(in the rows, 128 means zero)
Each named move below is a turn or a mirror, shown by a few rows before and after it. Which moves, in which order, take the first row of each later pair to the second? The first pair is answered.
E:
[156 144 131  93 168 122 137 135 103 114 123 159 113 106 102 122 113  92
 112 159 135 155 127 122 141 123] |-> [ 89 116 110 152 130 155 138 120 131 169 130 101 129 147 125 120 119 144
 150 104 152  87 113 138 138 127]
[169 150 127 141 146 139 123 183 144  98 138 112 149 142 154 145 159 104
  84 124 145 110 138 121 126 149] |-> [153 146 123 152 140 148 121 177 146 111 135 100 151 154 158 146 155 117
  94 114 152  90 138 127 122 152]
[114 115 132 131 114 132 101 130 174 156 126 107 113 147 180 129 145 159
 133 109 128 125 131 122 118 120] |-> [153 138 147  97 135 112 100 143 161 119 124 136 107 123 169 133 147 130
 111 142 111 165 144 114 117 114]
[173 144 138 120 109 163 127 107 113  94 120 120 137  99 133 124 113  97
 113 131 110 145 162 134 126 150] |-> [131 130 131 148  91 177 129  94 127 121 122  90 144 122 146 130 114 127
 134 101 117 111 156 135 123 155]
J:
[142 111 141 116 130 141 172  90 108 136 144 139 151 135 107 148 122  99
 164 116 125 120 139 128 145 136] |-> [134 109 141 120 129 141 175  87 107 138 147 137 147 132 110 145 127 106
 169 111 129 110 131 125 144 137]
[149 130 188 117 162  83 177 112  97 152 172 154 117 131  90 125 110 107
 129 129 117 146 115 123 111 124] |-> [131 120 187 120 150  75 180 106 102 165 177 146 119 135  95 125 120 130
 137 119 121 129 107 122 109 126]
[139 153 156 132 149  80 119 144 119 127 109 166 134 115 127 139 130 136
  95 126 112 174 115 127 108 123] |-> [105 133 157 142 139  76 115 140 123 149 118 150 135 120 136 134 143 163
 101 105 114 157  98 123 104 123]
[ 90 103 149 115 132 113 160 126 114 152 178 166 136 123 112 105 196 120
 139 114 148 106 112 115 147 134] |-> [129 124 144 105 143 118 161 134 101 115 169 183 136 114 103 115 176  74
 128 138 144 139 133 123 152 138]
W:
[143 108 124 132 108 127 121 117 125 120 115 129 125 150 153 126 103 132
 144 153 127  99 126 133 131 136] |-> [133 106 131 127 107 112 120 120 125 124 114 130 121 144 152 128 109 143
 139 148 123  99 124 128 128 137]
[124 164 149 116 156 113 176 108  78 140 123 176 128  91  92 126 121 117
 128 149 152 109 113 103 119 121] |-> [165 193 115 130 127 146 156 117 110  98  93 154 118 121 131 153 104  86
 130 160 145 143 153 124 110 134]
[ 97 115 143 119 140  91 135 121 108 150 147 145 125 111 106 106 156 157
 132 126 131 114 104 106 123 114] |-> [131 139 116 138 144 149 144 126  93 124 150 143 137 119  89 128 105  85
 146 146 141 107 136 126 126 129]
[107  89 131 140 106 131 133 132 129 122 166 110 143 152 122 116 132 137
 134 100 147 102 118 139 123 130] |-> [123  97 122 142 108 146 133 132 129 121 166 111 149 153 118 122 120 127
 141 106 154 104 124 140 128 137]
R:
[ 88 102 140 123 119  75 113 112 138 147 122 115 122 121 149 110 170 191
 129  96 115 105 114 122 116 141] |-> [117 129 117 154 150 148 156 117  91 135 141 132 156 123  86 124  90  84
 155 119 140  70 138 142 135 143]
[134 119  93 134 142 118  87 120 116 134 158 169 130  86 148 186 104 180
 117 135 111 190 139 159 161 132] |-> [145 124  85 142 155 129  97 116 105 127 162 169 138  85 131 194  84 154
 125 139 123 183 144 164 165 135]
[116 119 126 141 121 123 130 122 134 152 126 120 126 128 129 120 129 170
 133 104 127 102 111 131 138 135] |-> [123 128 118 146 130 137 138 123 126 149 131 123 135 127 114 122 110 136
 144 109 131  97 118 141 143 138]
Z:
[ 96 153  96 148 129 158 127 157 125 129 149 155 153 116 105 119 145 134
 159 115 149 106  96 139 127  95] |-> [ 88 150  94 152 120 159 121 160 140 128 142 145 147 125 119 122 146 143
 155 110 153 109 103 149 122  97]
[114 117 122 137 110 137 124 104 164 139 157 102 122 143 163 145 130 173
 137  94 140 106 130 126 116 124] |-> [136 125 116 124 105 132 111 104 174 119 143 106 111 143 175 149 130 168
 125 105 124 130 135 130 117 130]
[132 138 121 130 127 136 117 140 142 120 119 117 119 134 135 123 134 119
 123 135 128 129 134 137 122 124] |-> [138 137 117 124 126 136 119 140 136 114 122 118 121 125 129 121 135 118
 120 139 128 135 137 135 123 120]

Each pair is two moves apart.
[ 87  84 121 175 169 122 158 122 147 195 124 101 142 132 144 115  91  98
 141 135 135  70 126  92  97 174] |-> [120 101 137 140 196 105 164 124 113 170 125 147 143  96 120 111  87  62
 116 165 123  99 124  77  99 164] => E then Z
[104 140 129 123 113 107 105 134 150 127 130 125 112 133 166 147 176 161
 129 118 129 156 148 141 110 129] |-> [ 80 139 115 158 121 153 132 127 124 152 153 117 140 139 128 145 136 130
 160 105 153 103 147 150 121 132] => R then J
[144 159 101  97 179 142 103 146 114  91  93 126  58 161 122 150 103  97
  99 128 118 179 166 141 143 113] |-> [102 122 143  77 205  93 134 139  73 137 127 158  70 124  82 117 131 140
 105 110 115 143 123 109 151 101] => W then W
[ 76  74 151  81 107  92 150 126  96 174 110 143 137  60 101  64 185 152
 124 102 101 115 112  95 133 104] |-> [161 139  86 122  95 202 146 148 112 103  76 111 147 106 115 117  97  25
 146 142 124 144 186 148 134 128] => R then W
[111 100 139 118 121  96 123 105 146 146 133 136 129 121 142 122 162 161
 119 115 129 124 112 104 119 126] |-> [154 121 142 103 145 106 136 114 114 118 141 169 136  98 112 125 134 105
 110 147 131 146 123 106 129 122] => J then Z
[162 155 148 127 155 131 138 117  69 107 121 173 156  97 133 140 108  93
 106 127 142 143 125 133 119 135] |-> [124 142 123 170 108 165 123 109 114 133 115 117 152 140 173 145 105 128
 135  92 160 107 125 157 108 148] => E then W
[122 128 112 139 125 150 124 137 135 138 120 114 132 155 128 140 119 125
 137 133 123 127 131 136 131 130] |-> [115 130 111 141 133 152 133 132 130 141 131 122 136 157 122 134 116 120
 141 134 126 121 129 133 134 127] => W then R
[146 144 138 142 170 142 166 118 106 118 136 161 164 122  64 134 100  65
 152 171 140  96 148 155 152 146] |-> [109 118 166 118 177  91 168 109  99 148 150 175 158 100  64 110 142 118
 137 153 129  87 119 128 149 130] => R then W
[129 138 147 122 149 124 130 133  86 112 148 141 136 121 113 126 127 105
 114 130 135 115 117 131 129 132] |-> [117 130 156 122 144 117 130 131  87 124 146 134 136 122 114 123 140 124
 114 125 131 114 114 128 129 135] => J then E
[119  94 103 151  98 114 147 123 150 121 168  75 116 120 142 120 111 140
 129 111 148 135  99 128 107 164] |-> [115  79 118 140 107  97 157 123 136 129 181  93 120 103 127 110 116 147
 124 118 145 132  87 111 109 156] => Z then W
[106  76 156 185 114 145 104 125 127 165 134 141 166 101 105 106  68  80
 132 151 129 132 170 141 145 154] |-> [ 85  64 165 186 110 132 104 125 132 181 142 137 168 110 108 105  80 103
 134 135 128 119 157 134 144 155] => E then J
[141 149 103 179 116 197 142 125 116 123 135  98 139 150 141 159  87  77
 157 135 151  92 152 151 134 140] |-> [ 84 115 120 178 108 165 139 114 122 165 145  90 137 153 147 142 127 149
 162 100 150  59 123 134 132 134] => E then J
[160 160 186 112 156 100 143 143 118 130 159 180 131 110  71 142 114 108
 122 127 126 136  72 114  86 115] |-> [175 165 172 107 118  92 106 153 171 105 129 153 104 133 129 156 144 140
 108 126 108 178  89 129  74 124] => W then R
[134 135 198 105 123  94 113  91 124  85 146 129 124 112 134 163 112 173
  83 123 147 149 117 138 122 109] |-> [156 151 191 111 120 114 112  94 126  66 140 129 128 113 123 174  96 139
  88 137 149 156 138 150 122 114] => E then J
[107 113 137 139 106 145 115 128 122 149 125  90 121 160 163 142 128 159
 159 121 117 107 119 133  91 120] |-> [109 103 154 119 118 107 112 129 109 147 128 112 119 135 157 127 151 180
 141 124 105 126 107 119  93 114] => E then J
[181 129 110 106 129 137 122 121 156 107 103 110 111 127 158 140 122 126
 126 140 107 167 147 152 104 159] |-> [172 118 125  91 136 109 125 116 149 112 113 116 105 116 159 134 139 152
 119 142  98 173 133 138 107 155] => J then E
[ 91 114 114 148 113 143 128 135 145 183 121 111 135 139 105 107 148 140
 134 112 127  99 128 131 126 123] |-> [153 147 113 114 140 140 131 141 120 138 118 147 134 116  86 113 132  78
 115 152 113 142 145 124 134 120] => W then E
[111  99  82 143 151 176 119 154  92 112 127 131 172 132 148 131 148 120
 124  94 192 111 160 130 115 164] |-> [126  96  96 102 150 126  97 156 102  93 117 151 153 112 169 124 182 152
  93 107 171 154 152 115 113 162] => E then R
[152 133 108 150 134 168 141 139 114 102 124 126 162 134 107 140  89  75
 146 133 148 107 152 137 134 141] |-> [ 99  91 148 120 142  96 143 126 103 149 142 146 154 109  98 105 145 159
 131 113 135  93 105 101 129 121] => R then W
[150 114 140 132 128 126 189 145  93 136 144 124 124 114 102  78 101 145
 130 132 124 105 116 157 149  93] |-> [132 104 144 139 113 122 179 145 111 146 134 100 117 126 126  81 121 176
 133 115 123 103 114 158 141  95] => Z then R
[116 107 176 131 183  86 163  83 100 192 131 116  96 122  86 114 142 144
  79 143 118  95 109  97 150  96] |-> [144 124 167 125 194 102 167  86  85 170 131 130 102 116  65 123 115  99
  83 157 120 107 129 103 153 100] => R then J
[ 92 121 134 138 110 142 131 129 161 151 137 105 146 140 162 136 142 140
 116 116 116  91 120 146 140 127] |-> [136 136 152  92 139 111 127 139 138 114 136 146 138 106 142 130 146 108
  90 150  94 137 124 128 145 115] => E then W
[150 124 123 161 122 140 118 129 134 117 123 121 147 128 120 155 127  92
 109 130 125 134 144 151 129 122] |-> [128 111 125 163 111 131 114 124 153 131 121 107 141 139 137 151 141 126
 114 115 126 127 136 147 124 125] => J then Z
[ 91 121 108 187 100 170 157 129 124 163 138  80 137 162 128 127 124 152
 153  85 166  70 126 143 115 146] |-> [183 176 107 150 119 171 151 148 100  81 116 121 123 137 115 150 101  64
 119 148 151 157 163 146 117 151] => R then J
[ 89 142 159 162 140 166 151 118 117 143 156 110 132 121  94 138  99 111
 163 107 161  81 100 133 103 148] |-> [163 176 166 115 150 138 124 137 126  75 130 142 108 102 114 150 112  74
 121 153 139 167 121 125  98 147] => R then J
[102 136 126  85 169 132 143 146  98 147 143 158 166  87 115 128 118  92
 109 157  96 117 124 118 147  99] |-> [ 60 114 108 118 121 148 125 135 145 174 136 103 157 137 167 135 133 155
 129 112 105  85 123 129 132 113] => W then J
[ 88 138 113 181  96 153  77 136 156  99  94  67 104 124 169 129 157 159
 113 116  97 145 133 123 121 126] |-> [136 158 135 133 138 126  90 143 114  67 100 125 106  78 128 126 152 105
  84 163  83 183 132 106 132 116] => E then Z
[ 91 107 137 109 115 100 112 113 156 131 133 118 134 161 148 116 177 188
 129 125 115 143 118  89 152 121] |-> [108 126 106 146 132 169 139 119 115 130 152 112 163 172  97 131  99  92
 160 132 149  95 135 114 168 131] => R then Z
[ 93 138 120 108 147 121 178 136  78 122 126 136 137  89 108 129 102  73
 151 130 163 110 125 144 106 128] |-> [ 53 118 121 127 119 122 166 124 104 148 125 105 134 112 136 129 118 120
 164 100 166  81 118 145 100 135] => J then Z
[ 91 112 140 115 156 115 177 103  98 176 161 150 147 107 103 117 129 127
 146 116 130 102  97 119 133 130] |-> [113 115 150  83 150  75 150 112 125 153 145 159 126  97 139 110 167 151
 115 127 108 155  96 111 123 133] => J then R
